In the data rows, the value 128 means zero.
Each row of this table is followed by its label. One hidden rule gives the labels. It looks at one to three of the table's principal directions, none of them among the few with the most spread.
[170 101 102 161 131 123 113 167 152  93 129 116 131 123 138 122 115 181
 133 139 137  98 144 160  84 133 157 118 114 141 112 140 102 112 139  95
 175 170 104 162 135 116 134 130 128 114 121 157 149 117 152] 1
[107 122 147 147 112 121 127 130 106 142 106 152 125 115 133 155 129 106
 135 112 126 151 134 118 135 149 108 105 106 114 125 129 125 137 150 135
 118 117 137 116 112 117 131 152 132 125 128 104 146 117 131] 1
[142 118 154 123 130 136 119 123 107 146 100 163 128 131 103 165 144 108
 119 121 133 131 130 116 133 139  92 134 125 128 134  99 128 125 145 119
 144 133 116 144 131 107  96 128 139 123 139 118  97 119  96] 3
[109 141 113 177  73 141 128 142 162 111 162 117 164 144 152  96 146 153
 127 134 132 164 134 143  97 161 159  95  86 126 125 160 152 120 140 128
 114 121 135 148 143 101 132 137 102 112 139 141 163 137 177] 3
[149 172 134 108  81 187 148  94 174 137 150 138 150 155 103 128 168 119
 137 144 125 167 111 123 122 158 128 156 112 133 127  74 148 141 117 131
 123 137 148 161 136 113  84  88 122 142 171 157  60 150  86] 1
[187 115 130 159 129 145 100 153 130 133 106 158 149 150 121 149 142 143
 121 133 149 110 152 136 101 129 101 117 127 136 153 103 137  89 156 109
 166 152  90 176 136 110 110 120 126 101 126 130 132 129 120] 2
[ 78 151 148 148 122 128 145  76  95 147 113 193 136 146 143 126 177 108
  87 127 118 162 160 115 164 157 107 112 133 136 149 110 159 129 134 133
 109  96 158 103 152 120 161 136 138 113 123  85 121 134 112] 1
[143 101 137 155 119 132 126 150 142 127 113 114 138 142 110 133 138 144
 146 134 160 111 100 127  94 119 107 143 122 139 129 149 131 104 157 120
 165 157 120 178 130 115 112 133 115 118 149 126 127 122 140] 2
[ 94 156 149 140 117 124 133 120 122 149 131 137 125 117 123 131 146 107
 131 122 122 140  95 133 156 149 134 137 110 140 113 155 123 154 115 129
 128 117 152 117 128 139 128 133 134 151 150 136 104 135 131] 4
[ 87  56 105  87 206  68 139 135  92 120 105  88  69  90 131 111  88 146
 117 116 128  73 133 138 124  85 135 146 189 130 106 162  87 122 121 138
 141 144 137  83 124 151 187 155 147 114 107  88 134  99 129] 1
[191 143 134 142  99 168 115 134 157 124 126 162 160 152 112 141 138 128
 120 139 123 137 151 143 110 156 116 117 111 134 140  80 130 103 132 105
 145 146 102 171 136 106  96  97 129 124 140 148 115 136 101] 2
[139 155 128 142 137 130 133 110 128 124 137 108 132 137 138 137 107 114
 156 139 135 101 107 117 152 110 133 125 125 132 133 148 116 134 115 122
 136 127 129 119 112 167 154 140 134 158 115 136 145 128 142] 2
[124 180 131 188  58 158 148 122 152 113 155 168 168 135 150 121 171 133
 137 139 127 203 141 126 120 179 143 107  63 135 118 117 141 158 141 123
 118 119 151 152 145 104 111 117 103 120 144 149 140 158 144] 1
[126 121 150 109 183  80 177 103  66  99 103 134 109  92 113 138  60  86
 151 141 132 106 112  89 176  71  77 147 141 142 112 143  71 149 121 130
 140 124 138  98 117 174 158 147 136 147  91  90 154 129 113] 4
[167 135 129 150  96 163 127 123 155 132 122 142 150 149 107 142 141 123
 139 139 129 144 127 141 121 174 125 115 111 137 129 103 129 113 142 105
 144 148 124 164 129 116 127 100 131 149 157 144 112 136 113] 4
[ 82 125 111 154 161  76 136 124 105 121 133 122 114 115 176 104 123 164
 112 127 139 103 130 136 137  88 145 122 151 139 138 177 126 124 134 142
 138 126 141 104 141 156 198 155 133 108 100 127 167 137 169] 3
[ 50 153 133 130 141 123 178  56 102 152 114 132  96 128 135 117 133  91
 151 142 129 125 111 115 181 141 119 136 143 149 123 158 130 157 121 152
 126 109 209  74 121 170 224 168 149 152 137  68 104 121 121] 3
[129 105 144 203 110  97  98 169 139 111  91  91 130 128 147 134 101 151
 163 129 153  70  89 153 100 111 134  96 116 134 111 215 109  95 157 103
 171 145 132 163 118 140 168 179 119 133 131 123 196  94 203] 2
[118 127 142 117 134 138 120 112 115 154 105 159 124 144 121 132 154 124
 107 127 128 122 137 131 145 141 106 133 133 131 147 113 160 115 134 136
 131 126 136 127 124 120 129 131 138 122 130 108 102 122 113] 3
[126 172 137 129  85 182 159  78 152 150 146 142 156 162 101 129 164  92
 141 145 129 173 114 109 141 173 115 134 113 135 138  95 155 134 126 133
 113 116 157 141 136 122 122 106 124 149 168 124  78 150  94] 3
[154  90 123  79 148 123 162 116  87 105 118 163 111  94 104 167  69  86
 132 119 106 171 187  87 132 128  85 120 132 105 128  49  83 155 147 134
 102 123 106  94 118 106 111 120 147 120  98  91 140 122  59] 3
[153 203 146 183  60 189 126 117 180 135 157 157 185 174 132 116 183 118
 132 146 128 162 119 139 127 173 138 121  81 146 138 116 158 124 110 112
 128 122 137 171 139 125  95 101 107 140 156 151 116 155 132] 2
[189 176 106 176  57 194 107 161 191 126 175 170 179 158 153 128 167 157
 132 134 128 188 172 150  87 174 150 110  69 131 157  75 160 131 141 128
 128 144  97 179 135  91  75  85 108 104 139 182 134 168 125] 4
[143 114 123 145 175 105 159 110 113 104 107  81 127 137 115 105  72 119
 164 163 157  51  96 123 143  84 104 130 153 155 119 187  94  91 119 115
 172 148 143 131 117 188 208 160 126 147 111  89 158 116 155] 2
[159 113 114 114 142 145 102 141 149 147 129 104 127 148 120 134 126 131
 132 122 133 103 125 140 118 123 132 130 157 123 149 117 137  99 123 128
 130 143 101 139 113 139 129 104 133 138 135 138 123 128 120] 2
[169 136 125 119 115 147 108 151 137 119 133 130 131 122 119 147 137 132
 138 126 128 142 138 119 106 123 135 137 120 120 121  95 124 148 130 117
 129 125 106 148 136 107  68 112 115 118 131 155 113 130 114] 2
[147  89 108 145 130 113  96 179 157 114 135  89 113 120 138 136 109 167
 141 114 131  98 121 148  81 116 166 126 141 122 125 150 110 121 141 107
 146 151  97 143 126 120 120 129 133 131 128 157 159 109 151] 2
[173 116 116 118 157 116 130 151 129 111 125  94 120 118 127 135  93 147
 164 139 157  92 106 116 110  66 113 155 141 131 129 133 106 124 137 136
 159 158 108 154 115 153 119 126 116 122 115 149 138 137 135] 1
[ 91 145 146 189  98 116 121 136 124 138 124 140 142 133 163 133 146 123
 137 116 138 145 117 126 133 134 125 101 103 124 137 170 142 128 146 138
 118 112 142 129 119 135 149 153 116 125 127 115 178 131 171] 1
[120 112 134 121 152 100 167 134 102 105 130  95 132 103 115 113  85 114
 159 138 144 124  95 101 141  99 101 138 103 125 101 168 100 135 122 142
 127 135 134 121  99 155 131 146 107 139 111 109 159 133 154] 2
[129 135 136 111 148 124 125 115 114 138 119 130 122 127 112 131 145 122
 115 130 130 115 114 125 142 119 123 146 148 137 123 123 126 128 116 121
 138 125 130 130 142 135 120 119 131 131 137 135  91 131 114] 3
[145 137 118 184  73 155 105 153 173 123 147 123 149 143 131 137 154 151
 138 129 131 142 132 145  78 173 168 103 102 130 124 134 133 128 148  94
 146 131 121 162 152  93 112 133 124 124 157 157 131 119 144] 2
[101 132 109  82 156 131 118 108 121 162 139 139  94 115 129 132 166 133
  91 110 103 133 149 140 142 152 163 143 164 123 127  91 133 151 102 131
 113 118 136  85 139 127 133 111 157 127 138 141  63 127  88] 1
[ 53 157 134 148 147  97 130 105 121 144 135  98 111 135 164  93 147 140
 126 132 138  84  84 139 160  97 154 142 147 145 128 210 148 132 103 145
 131 110 173  98 130 175 188 167 129 139 124 118 134 124 179] 3
[108 142 115  81 131 116 180 102 126 100 162  98 107  91 135 123  61  93
 167 127 100 166 119 102 161 111 139 137 120 111 104 119  86 185 101 157
  78 115 151  71  95 162 145 117 133 171 109 129 154 141 113] 4
[167  85 115 129 145  93  84 196 123 108 112  81 104  81 122 157  78 151
 149 111 127  85 120 145  90 113 159 107 128 108  91 155  76 130 137  96
 153 140  90 133 119 120 109 153 132 127 120 163 153  95 157] 3
[ 34 162 124  92 119 129 176  69 138 144 169  77 107 119 125  97 142  97
 145 127 108 158  74 113 171 153 171 150 128 122  96 166 133 181  83 153
  77  96 198  65 115 161 162 134 132 182 156 122  89 131 134] 1
[ 81 114  87 116 172  83 141 132 145 105 152  29  85 109 159  76  84 166
 160 138 137  61  82 148 126  70 190 150 172 140 103 218 104 139  98 140
 137 136 162  91 120 188 208 157 128 150 116 137 154 116 186] 4
[161 148 137 147  81 163  89 147 162 136 127 132 149 149 119 143 164 139
 128 128 130 134 122 143  99 154 144 119 112 124 128 113 150 120 136 106
 138 127 116 172 144  95  78 117 117 123 158 162 103 123 132] 3
[140 157 125 108  88 172 125 118 157 153 145 164 127 140 120 148 181 128
 124 120 118 189 142 118 115 154 136 155 133 125 150  53 163 162 141 139
 108 119 132 143 147  94  72  80 127 124 160 159  72 154  75] 3
[124  69 127  37 151 104 139 128 114 130 121 102 108  95  84 135  78 117
 102 107  97 135 126 120 129 137 117 125 145  85 111  95 113 114 122 138
  87 130 108  97 105 105 103 115 149 143 127 131 108 110  94] 2
[129  93 124  69 109 134 107 144 157 119 133  94 104 110 104 140 107 124
 120 104  88 141 130 140 103 153 166 125 142  93  99  99 111 143 111 115
  89 122 116 110 120  94  80 110 141 151 144 146 111  95 103] 3
[170 153 128 128 108 182 100 120 160 150 135 140 153 163  96 131 174 125
 107 139 120 122 133 153 123 184 146 123 121 139 129  96 147 106 107  93
 144 134 114 158 145 109  98  99 135 139 162 155  63 127 104] 4
[106 133 137 136  89 143 109 154 153 139 139 110 136 127 117 116 164 149
 126 125 132 135  98 145 101 162 153 133  84 123 102 159 151 136 126 124
 134 128 140 151 132  92  79 148 113 120 161 153  92 114 157] 4
[ 97 151 144 180 139 101 124 139  98 142 115 143 124 116 155 129 144 128
 139 126 150 110 113 124 142 105 118 128 117 144 130 180 128 139 136 136
 152 116 147 122 130 154 154 169 120 110 118 111 149 132 163] 2
[153 132 134 126  98 159 141 110 144 124 126 138 147 140 108 142 107  88
 142 131 111 158 140 129 137 169 112 102 112 122 123  97 111 119 126 121
 110 132 126 132 112 124 133 106 133 155 142 116 135 129 102] 3
[135 180 137 114  60 197  94 118 167 167 159 191 139 141 119 166 208 107
  88 101  83 207 171 140 115 215 167 123 109 113 134  32 152 170 112 112
  92 100 120 126 158  66  41  84 147 125 173 169  45 134  56] 2
[188 107 125 166 137 122 116 161 134 109 119 116 148 141 127 144  96 144
 152 138 158  92 124 123  98  91 104 121 131 135 150 138 114  91 157 111
 167 156  85 174 125 136 128 130 120 120 114 137 174 130 144] 3
[125 155 105  98 106 161 157  99 161 122 166 108 134 138 120 104 142 129
 139 143 119 166 122 121 129 148 155 144 124 127 120 101 142 153 109 139
 101 124 151 122 132 128 121  96 118 146 146 150  94 150 112] 3
[215 103 152 100 148 134 160 117  82  99  95 182 161 122  76 166  72  78
 126 141 123 156 164  87 154 130  40 113 107 118 134  50  93 104 145 112
 126 142  78 148 108 118  90  90 128 137  97 105 150 142  72] 3
[ 67 103 121 118 141  88 107 157 117 135 140  90 106 105 160 110 120 148
 114 100 122 115 120 136 121 109 158 117 129 102 120 183 138 133 120 153
  98 110 129  89 112 127 134 166 125 113 110 122 162 107 176] 2
[100 148 109  90 129 143 132  94 126 131 145 149 107 131 144 115 154 125
 101 125 101 158 175 120 138 134 155 135 162 123 139  80 150 161 110 139
  88  91 150  84 155 115 130 116 136 113 118 114 100 129  92] 4
[149  77 142 116 147  83 108 175 107 115  98  93 110  92 122 164  56 122
 155 105 133  96 101 122 118  84 104 117 129 100 115 155  87 116 149 130
 132 144  93 131  90 136 115 147 133 140 110 134 182 105 149] 3
[111 103 135 110 185  95 154 117  79 128 103 123 109 117 116 120 101 116
 137 139 151  94 111 106 157  83  84 154 146 143 131 157 120 122 133 147
 147 135 137 114 116 158 159 150 128 124 106  88 132 127 131] 4
Which label does each new row get?
[106 163 142 109 145 119 110 120 107 163 129 153 119 120 138 131 175 125
  95 112 121 133 124 125 154 114 133 149 149 127 137 114 149 145 105 141
 114 102 133 109 141 139 105 116 129 116 129 144  87 146 114] >> 2
[195  79 120 176 141 125  47 206 152 127  95  86 114 133 124 167 104 158
 154 117 148  36 118 174  72 122 155 105 140 134 120 171  93  87 146  74
 198 169  73 174 119 124 125 154 141 130 136 151 152  78 162] >> 3
[121 139 130 153 101 141 113 150 153 141 139 111 148 150 133 107 163 158
 134 135 155 126  96 136 106 126 133 139 103 133 139 163 174 113 142 141
 139 135 131 167 131 115 103 134 102 113 147 149 121 138 167] >> 4
[176 143 119 205  87 136 121 171 166  93 148 121 169 142 152 120 116 160
 162 145 154 132 123 139  88 117 135 110  89 143 135 156 122 113 154 112
 158 151 105 187 134 126 122 123  99 118 126 161 191 149 175] >> 4
[166 117 147 136 131 137 100 163 107 149 104 160 150 136 109 148 149 130
 116 124 153 126 136 120 113 122  81 130 108 124 148 112 154 100 154 133
 149 136  92 169 126 100  71 130 112  91 127 126 116 134 125] >> 4
[130 135 105 158 100 140 115 150 174 115 154 105 136 140 158 109 145 169
 137 129 132 131 127 151  93 133 171 124 118 129 126 144 138 128 129 125
 132 142 129 147 132 123 130 122 115 122 135 158 148 132 160] >> 1
[184 126 120 115  87 171  96 168 175 134 152 124 145 133 114 154 122 124
 137 110 111 159 143 140  92 159 144 118 107 104 135  78 126 128 128 122
 109 140  83 152 112  96  58  88 128 137 146 169 123 132 102] >> 4
[116 109 123 122 157 110 104 136 116 134 110 126  99 117 134 129 126 138
 109 119 119  89 142 151 126 124 147 125 158 134 121 141 114 124 119 115
 144 127 128 108 139 130 152 147 148 119 122 117 118 103 126] >> 4
[184 144 157 113 105 176 120 105 129 152 106 203 155 159  96 173 167 104
 103 128 122 164 154 114 138 162  78 133 118 124 161  32 154 113 145 118
 129 137 101 166 131  94  67  80 140 127 143 137  82 142  60] >> 1
[141 122 116 144 102 147  80 166 148 136 137 158 140 144 149 127 173 169
  89 113 127 144 176 150  81 142 148 115 125 120 154 100 168 114 148 126
 127 123  97 153 157  73  82 123 120  74 128 146 125 126 130] >> 4
[ 75 133 142  83 172  92 164  75  65 127 111 162 100 114 140 123 129 107
 102 128 124 141 141  90 180  78  91 156 167 131 140 110 136 156 124 162
 103  97 157  81 142 144 149 134 134 114  96  88 119 138 101] >> 3
[ 98 118 140 110 183  93 166  88  86 122 101 120 101 118 119 116  89 100
 136 143 132  83 108 116 176  90  98 147 162 150 120 162 100 126 112 134
 143 127 159  93 120 178 195 152 145 149 109  79 132 118 122] >> 4
[ 99 146 143 114 114 126 149 110 132 146 135 124 129 115 112 126 142 114
 127 123 117 153  91 125 150 155 133 138 113 123 110 133 129 145 115 135
 111 123 153 118 119 135 123 117 132 157 154 145  97 141 123] >> 2
[ 94 140 127  95 158 109 145 105 111 141 138 106 115 118 132 110 129 118
 121 125 126 121 104 119 161 104 130 147 149 125 123 145 130 136 100 152
 108 117 146  96 118 162 147 125 127 140 123 126 113 140 132] >> 1
[119 131 110 123 102 119 105 169 177 103 161  90 118 103 145 101 140 176
 118 116 102 135 113 168  95 144 209 135 115 121  83 149 113 155  97 109
 118 134 129 131 138 113  91 109 119 137 143 192 124 123 158] >> 2
[137  85 147 104 171  92 143 132  93 118  88 113 101 101 101 150  72 111
 150 129 139  84  99 118 142  91  86 146 139 132 109 147  82 122 137 127
 160 155 124 128 104 148 141 148 143 143 119 108 132 107 119] >> 3
[128  70 114 117 123  99 121 160 161  94 119  52 112 106 109 109  88 166
 139 127 121  90  92 157  82 133 171 117 138 114  78 173  95 106 127  98
 139 153 130 142 125 117 138 139 126 147 146 150 145  91 165] >> 2
[132 126 154  94 144 144 163  82  87 139  99 181 126 122  90 151 120  63
 118 129 106 159 154 106 177 167  75 124 120 128 118  74 106 137 116 128
 112 122 140 100 109 130 130 114 147 147 126  76  98 126  66] >> 1
[ 98  92 125 172  97  88 139 164 145  90 128  67 121  94 144 120  53 137
 177 122 124 115  97 142 101 136 155  84  89 110  86 212  83 130 146 119
 126 136 146 117  96 134 175 183 125 154 124 119 217  93 198] >> 2
[186 122 138 149  99 150 106 153 144 114 112 160 149 138 129 157 112 130
 134 127 125 133 158 138 106 143 108 103  97 120 138  93 121 109 149 113
 142 148  96 162 115 103  98 122 131 119 119 136 155 120 119] >> 2
[174 135 123 170  92 165 113 147 171 123 130 118 144 157 123 142 128 132
 171 141 144 125 116 138 103 144 134 124 113 142 140 130 133 120 149 110
 154 149 117 173 122 125 123 114 120 148 149 144 142 129 136] >> 4
[127 139 136 102  88 139  89 155 153 124 144 153 130 118 135 127 162 154
  79 106  90 160 158 145  97 151 168 125 116 102 120  85 150 146 113 116
  95 102 112 127 155  69  41 114 127 102 131 166 106 116 114] >> 2
[184 150 130 151  75 172 126 137 175 106 141 131 162 147 118 137 121 123
 151 140 122 150 132 137 103 159 134 111  92 126 121  99 118 122 128 106
 131 143 115 168 123 113  96 104 118 143 144 153 138 132 121] >> 1
[ 82 114 138 152 140 108 124 123 116 147 110 120 136 144 126  94 172 152
  98 133 150  99 102 143 127 133 124 129 136 142 126 184 161  89 132 127
 148 128 150 142 146 127 157 153 117 108 143 108 114 122 167] >> 2
[147 112 137 141 140 102 106 161 130 104 114  79 121 113 120 130  83 134
 152 131 131  68  93 140 118 106 145 118 124 126  98 184  93 117 115  96
 152 134 116 134 115 147 129 159 127 150 119 138 159  95 168] >> 2
[119  87 138 119 170  89 141 127  79 118  90 150 107 112 135 138  85 117
 128 124 133 112 147 112 151  92  81 126 143 127 142 133 116 119 150 144
 130 133 122 107 108 141 161 146 138 120  88  81 175 118 126] >> 4
[128  83 101 142 156  90 145 149 121  94 125  73 117 107 142 110  63 138
 164 132 138 102 120 133 122 105 136 106 132 125 107 181  88 115 133 131
 132 149 125 114  97 163 192 144 120 143 103 110 203 120 175] >> 2
